In the rows, zero is written as 100.
First come named turns, each shown by rows before and after it. For each pair of rows after them, which turns, in which order, take the first row to the second? The first pair is done for you.
turn Z241:
[110 73 92 93 91 104 112 84 92 116 69 80 84 101 104 96 91 86 84 97 104 136 91 87 121 112 79 105 82 94 101 106 82 91 120 77 77 119 97 82 56 68 95 110 86 97] -> [137 117 88 109 75 64 104 95 105 122 73 87 116 84 122 98 83 105 109 95 69 113 92 74 101 109 124 107 87 91 88 115 102 120 103 95 91 91 103 73 75 87 107 93 83 76]
[93 65 85 104 113 136 113 97 98 98 96 96 92 115 85 98 111 104 75 94 122 119 89 93 119 88 88 97 87 121 99 90 71 93 101 99 78 108 96 109 84 91 88 111 88 102] -> [121 127 80 118 102 96 122 92 104 101 85 107 90 104 98 105 114 113 103 102 76 121 85 69 75 90 119 109 93 108 93 128 116 114 96 94 94 82 84 90 93 84 108 84 100 91]
[105 125 93 115 102 103 124 95 99 108 85 115 92 93 108 99 103 91 126 112 102 114 96 88 89 102 101 100 100 85 102 125 116 99 104 89 102 98 91 99 98 92 93 101 106 112] -> [100 102 98 112 91 102 105 110 108 109 100 110 129 89 114 92 89 103 120 96 111 86 106 102 114 102 118 88 98 102 96 94 88 107 103 110 104 95 112 104 110 120 83 117 90 98]
[91 98 104 98 95 93 109 93 103 101 107 100 114 88 101 95 93 102 106 104 92 99 110 110 97 91 105 93 102 103 99 103 107 106 100 112 100 97 108 104 106 95 107 118 109 101] -> [86 90 105 93 102 102 113 90 99 99 106 98 104 94 98 96 99 99 103 105 100 106 111 111 97 96 95 92 98 106 102 102 104 99 101 104 95 101 107 105 99 91 106 121 111 108]
turn Z396:
[73 84 90 130 115 114 70 109 121 90 117 100 101 112 119 100 116 100 96 104 137 126 104 142 109 84 96 85 91 102 91 89 75 97 109 85 98 100 89 127 69 122 104 53 100 91] -> [64 83 93 123 114 114 70 104 121 93 122 99 94 110 120 94 113 101 100 102 137 121 106 152 108 85 93 79 94 98 91 90 80 90 105 90 103 98 87 126 74 125 104 54 105 94]
[79 99 104 79 101 101 100 90 103 104 118 106 75 97 105 94 95 92 101 91 96 82 103 116 98 97 82 89 111 82 109 102 110 90 103 106 108 117 93 96 107 93 102 107 117 113] -> [89 115 94 89 101 98 107 89 99 102 105 108 68 100 106 98 103 89 105 99 90 102 97 98 85 100 82 100 107 84 107 116 120 93 105 92 105 114 86 94 99 84 106 96 123 107]
[107 99 88 110 105 98 100 90 109 81 93 109 89 97 105 116 92 101 110 108 111 107 110 82 101 90 93 100 98 94 113 88 109 91 100 86 91 97 113 95 107 85 123 98 100 102] -> [112 96 84 114 104 100 99 94 110 79 91 108 94 94 105 114 89 101 106 107 111 104 109 81 104 92 94 100 94 100 111 84 101 93 98 88 88 99 116 94 108 85 120 98 94 96]
turn Z923:
[88 115 92 94 91 97 100 114 91 99 108 102 101 107 105 100 106 96 116 98 84 86 89 98 91 107 105 101 115 97 115 91 109 100 104 95 93 100 101 99 101 91 113 118 112 94] -> [83 101 96 90 92 106 93 113 88 99 112 97 101 109 103 100 103 95 111 95 93 85 89 108 100 105 98 96 114 97 115 85 99 95 103 101 91 103 102 100 102 92 107 125 112 96]
[88 89 102 101 106 105 98 100 96 102 114 94 98 105 97 88 92 104 100 100 102 101 103 118 112 99 84 90 100 95 105 98 87 95 105 108 102 107 100 100 103 106 95 106 103 118] -> [104 112 97 110 105 96 108 99 98 101 102 99 89 105 97 95 105 99 109 112 89 114 98 100 93 102 89 101 98 91 109 116 105 100 102 95 102 97 88 97 101 94 100 94 109 113]
[100 78 103 95 106 127 96 97 99 97 135 92 105 79 112 99 109 108 83 95 103 96 86 107 125 108 106 78 79 111 110 85 89 94 95 121 104 107 111 111 116 83 102 101 76 99] -> [113 102 94 108 111 123 112 88 96 92 115 93 84 87 110 107 123 97 89 112 84 125 77 85 99 113 98 95 76 103 116 115 109 97 98 96 99 108 96 107 101 60 106 85 89 101]
Pairs:
Each pair is 2 to 3 turns apart.
[119 114 81 122 87 97 110 112 82 107 77 106 109 101 86 87 100 70 88 107 89 99 108 71 72 115 111 136 100 100 77 132 101 103 104 81 101 91 104 115 87 88 99 97 86 75] -> [104 75 84 116 90 122 103 114 79 105 83 100 114 109 76 77 99 68 71 96 115 96 110 89 97 114 95 124 96 108 80 105 73 91 112 85 90 105 110 124 84 94 86 115 76 81]	Z241, Z241, Z396
[86 83 105 75 98 76 102 77 100 90 128 113 90 105 105 113 98 98 85 87 91 88 123 112 104 75 121 83 119 114 85 35 76 85 90 113 100 96 126 112 114 102 132 112 98 103] -> [105 124 101 85 95 52 114 74 100 94 115 120 81 102 112 121 106 96 104 97 64 100 118 94 72 76 139 94 119 103 83 65 106 97 85 104 107 83 113 104 116 93 145 94 110 96]	Z241, Z241, Z396
[110 106 86 92 97 52 96 96 119 109 99 108 112 93 114 87 109 100 97 122 102 108 92 93 75 96 113 98 91 89 90 105 104 125 80 110 116 73 94 103 92 65 131 81 95 73] -> [78 58 93 74 107 83 89 91 115 109 113 99 106 100 104 78 105 93 78 114 135 104 94 117 106 92 81 87 89 94 94 74 71 100 86 114 103 97 101 110 87 66 116 108 91 87]	Z396, Z241, Z396
[72 97 110 70 104 98 99 81 90 94 114 96 83 97 87 102 101 92 103 91 104 114 98 122 109 102 90 88 111 86 107 87 108 81 102 111 108 104 86 95 103 91 101 125 114 127] -> [111 116 99 96 86 76 86 109 98 90 100 101 136 88 100 107 90 108 108 94 85 104 97 96 102 107 137 98 100 106 94 82 99 122 96 118 106 82 103 98 110 114 99 105 90 90]	Z396, Z396, Z241
[104 88 98 105 103 110 125 95 93 91 64 115 100 111 94 87 122 104 74 100 95 127 108 65 85 107 93 111 78 82 95 126 115 99 114 72 89 111 69 108 85 70 96 68 106 83] -> [84 85 116 76 91 87 98 98 112 103 109 114 139 85 111 74 95 129 89 74 94 63 122 108 111 99 123 79 98 83 82 92 103 102 98 128 115 98 100 98 125 114 99 84 100 83]	Z241, Z396, Z396
[134 94 97 140 94 104 91 131 100 105 79 126 143 109 112 117 107 88 80 79 97 118 98 70 120 113 115 140 88 114 89 110 79 152 78 84 124 89 108 97 100 117 94 107 62 82] -> [89 53 114 102 104 121 79 117 102 110 113 120 132 110 108 107 95 88 70 65 127 92 108 113 154 106 88 115 98 110 92 79 58 117 79 105 127 109 117 96 110 126 88 136 67 107]	Z923, Z396
[144 115 100 108 108 94 95 98 130 75 109 90 74 70 133 96 122 91 120 118 103 130 87 67 81 102 137 97 110 103 51 119 78 113 108 112 84 101 102 114 104 84 91 68 73 72] -> [140 93 97 105 113 112 97 101 126 70 106 85 70 82 123 97 126 83 107 123 116 140 88 70 91 103 118 98 104 112 53 112 65 107 114 102 74 114 100 123 96 78 83 73 68 74]	Z241, Z923
[114 93 90 129 90 108 107 117 85 112 88 109 120 92 110 94 103 102 98 98 105 105 100 86 102 104 120 101 96 109 94 79 77 129 96 99 87 97 115 112 92 127 97 106 99 92] -> [119 111 87 133 89 99 113 112 85 114 85 110 107 91 112 96 109 101 106 106 92 118 96 74 84 108 119 107 95 102 97 96 96 130 95 89 87 95 105 108 91 116 104 95 106 93]	Z241, Z241
[90 76 132 67 135 112 98 110 60 80 117 98 73 126 114 51 110 85 73 122 135 93 115 118 120 90 62 79 111 73 118 69 99 92 109 102 114 115 73 106 95 134 111 92 94 136] -> [104 89 130 74 120 89 83 127 73 80 124 101 113 111 128 47 97 101 84 112 120 63 118 119 123 87 98 73 115 81 106 58 95 119 99 130 128 94 89 101 115 159 112 90 81 115]	Z241, Z241
[121 114 99 116 94 91 99 116 103 95 88 103 114 99 109 97 101 94 96 110 90 107 99 92 92 105 113 113 82 106 100 110 93 113 97 96 96 98 99 106 92 105 103 88 91 90] -> [104 98 107 99 93 93 90 111 107 97 109 102 123 91 108 90 90 100 93 102 101 83 103 119 108 99 110 98 90 106 97 92 86 104 95 114 101 104 112 105 103 116 99 101 89 97]	Z396, Z396
[113 131 99 55 81 65 74 94 102 118 97 111 94 69 107 74 100 112 112 97 72 74 75 112 104 97 107 86 102 75 111 121 133 112 132 132 134 89 91 92 115 89 84 75 114 100] -> [139 133 85 85 75 65 77 110 98 110 73 109 106 77 105 84 108 107 106 107 67 97 71 87 93 105 117 106 90 90 107 128 131 130 136 112 120 85 90 101 100 81 78 64 102 82]	Z396, Z396
[128 126 101 131 106 105 113 118 98 77 83 92 93 101 87 85 83 108 92 96 82 118 92 90 61 108 144 76 104 105 95 125 119 128 107 96 103 94 85 87 110 129 107 73 97 77] -> [125 97 98 136 115 134 116 118 88 69 74 86 80 117 76 86 93 97 74 98 105 138 89 87 75 111 118 82 94 109 103 120 105 116 119 79 86 109 81 96 95 122 99 82 93 82]	Z241, Z923
[110 121 92 103 106 85 97 100 97 108 110 107 92 100 110 99 107 108 106 104 81 101 109 93 91 92 117 105 99 105 102 98 114 100 105 87 98 87 101 99 100 100 101 92 104 91] -> [93 84 93 90 112 106 93 97 95 106 121 103 92 103 102 94 105 106 92 95 104 94 112 112 114 91 101 95 97 111 102 80 92 89 111 93 94 100 107 106 97 108 95 107 98 98]	Z396, Z241, Z396
[104 67 71 118 100 124 110 105 87 93 91 106 110 113 126 125 96 110 96 110 104 102 96 79 112 118 121 100 93 113 91 74 53 97 100 99 68 97 113 117 85 83 101 114 95 76] -> [97 103 71 107 111 113 128 84 83 101 93 115 69 114 125 126 107 105 114 119 84 115 91 76 83 119 102 102 101 86 100 105 88 82 101 88 76 97 91 101 80 60 118 104 121 95]	Z396, Z241
[109 107 96 101 119 92 124 86 96 85 77 85 104 118 75 102 110 88 80 114 110 152 96 72 93 112 97 117 66 105 110 126 102 99 114 64 83 96 74 121 70 83 90 75 100 122] -> [82 73 106 84 121 111 115 86 93 89 96 80 101 118 70 93 103 88 70 103 132 141 98 98 120 109 79 103 74 103 112 101 83 81 116 76 82 109 79 128 74 92 84 91 100 133]	Z241, Z396, Z241
[112 131 67 129 96 89 107 100 113 99 67 109 95 85 104 93 88 78 86 111 69 108 110 71 92 91 117 103 81 110 92 111 85 116 93 102 100 105 109 105 97 84 107 100 85 86] -> [104 117 68 125 102 108 115 93 107 98 66 105 76 94 99 93 96 71 76 115 83 121 106 76 96 92 95 107 78 110 98 116 80 105 98 90 92 118 103 110 83 72 107 107 88 95]	Z241, Z241
[100 60 93 116 99 114 97 113 102 104 87 97 117 108 90 100 102 100 75 97 116 105 101 109 113 107 100 106 87 124 98 77 85 96 106 104 94 113 116 115 93 114 81 107 86 83] -> [118 94 91 123 87 85 97 122 111 107 83 103 136 96 102 103 101 110 95 99 89 93 102 99 98 106 131 107 91 123 87 86 102 115 97 111 107 92 121 105 106 123 90 95 85 70]	Z241, Z241
[101 75 93 103 93 124 97 117 100 94 98 87 118 94 102 105 96 115 84 98 109 96 98 103 112 96 107 98 95 112 106 89 64 96 107 102 100 103 113 112 97 115 83 104 85 92] -> [96 114 95 92 104 111 117 91 98 98 97 97 71 95 102 106 108 105 105 112 89 113 93 100 86 95 88 101 104 83 111 127 107 80 108 90 107 105 88 95 92 87 102 91 120 116]	Z396, Z241
[130 105 75 132 78 99 105 129 106 71 67 119 115 94 91 78 116 90 86 104 94 136 80 79 99 121 105 132 66 117 84 110 104 113 103 73 93 112 105 123 71 110 81 101 77 79] -> [109 84 80 118 92 120 111 114 100 72 71 118 88 101 85 79 122 79 77 104 111 144 80 89 108 120 76 127 70 109 93 108 101 90 111 66 88 135 95 123 68 96 77 113 84 101]	Z923, Z241
[133 108 100 114 128 131 105 104 101 92 98 91 79 95 77 104 132 104 88 120 140 139 86 79 58 80 90 109 82 123 122 95 120 121 123 96 97 60 77 92 68 76 109 73 96 94] -> [109 80 109 97 134 147 103 98 97 91 113 91 69 96 70 98 130 98 79 113 156 131 90 103 78 78 68 98 87 123 123 82 105 102 124 105 95 75 80 94 71 78 105 89 97 108]	Z241, Z396, Z241
[132 109 101 108 101 81 91 92 118 93 91 79 118 93 111 101 86 99 102 110 85 98 109 91 83 102 115 118 97 117 81 88 85 131 102 114 98 99 94 128 103 129 94 82 81 76] -> [123 86 104 106 105 95 86 95 118 91 96 78 120 96 106 98 86 96 94 106 99 97 110 99 97 101 105 114 95 122 80 77 71 123 109 113 95 108 99 135 98 130 87 91 75 81]	Z241, Z241, Z241
[131 109 95 132 92 92 102 109 93 91 77 96 104 103 97 108 104 94 104 110 90 127 92 63 85 108 110 119 97 109 111 108 92 121 107 87 89 91 99 108 84 97 101 85 93 85] -> [106 71 100 114 103 117 99 100 85 94 85 89 90 114 91 102 104 86 82 106 118 129 91 83 110 109 79 109 96 111 117 89 74 99 113 87 79 114 99 115 75 92 91 103 93 102]	Z923, Z241, Z396
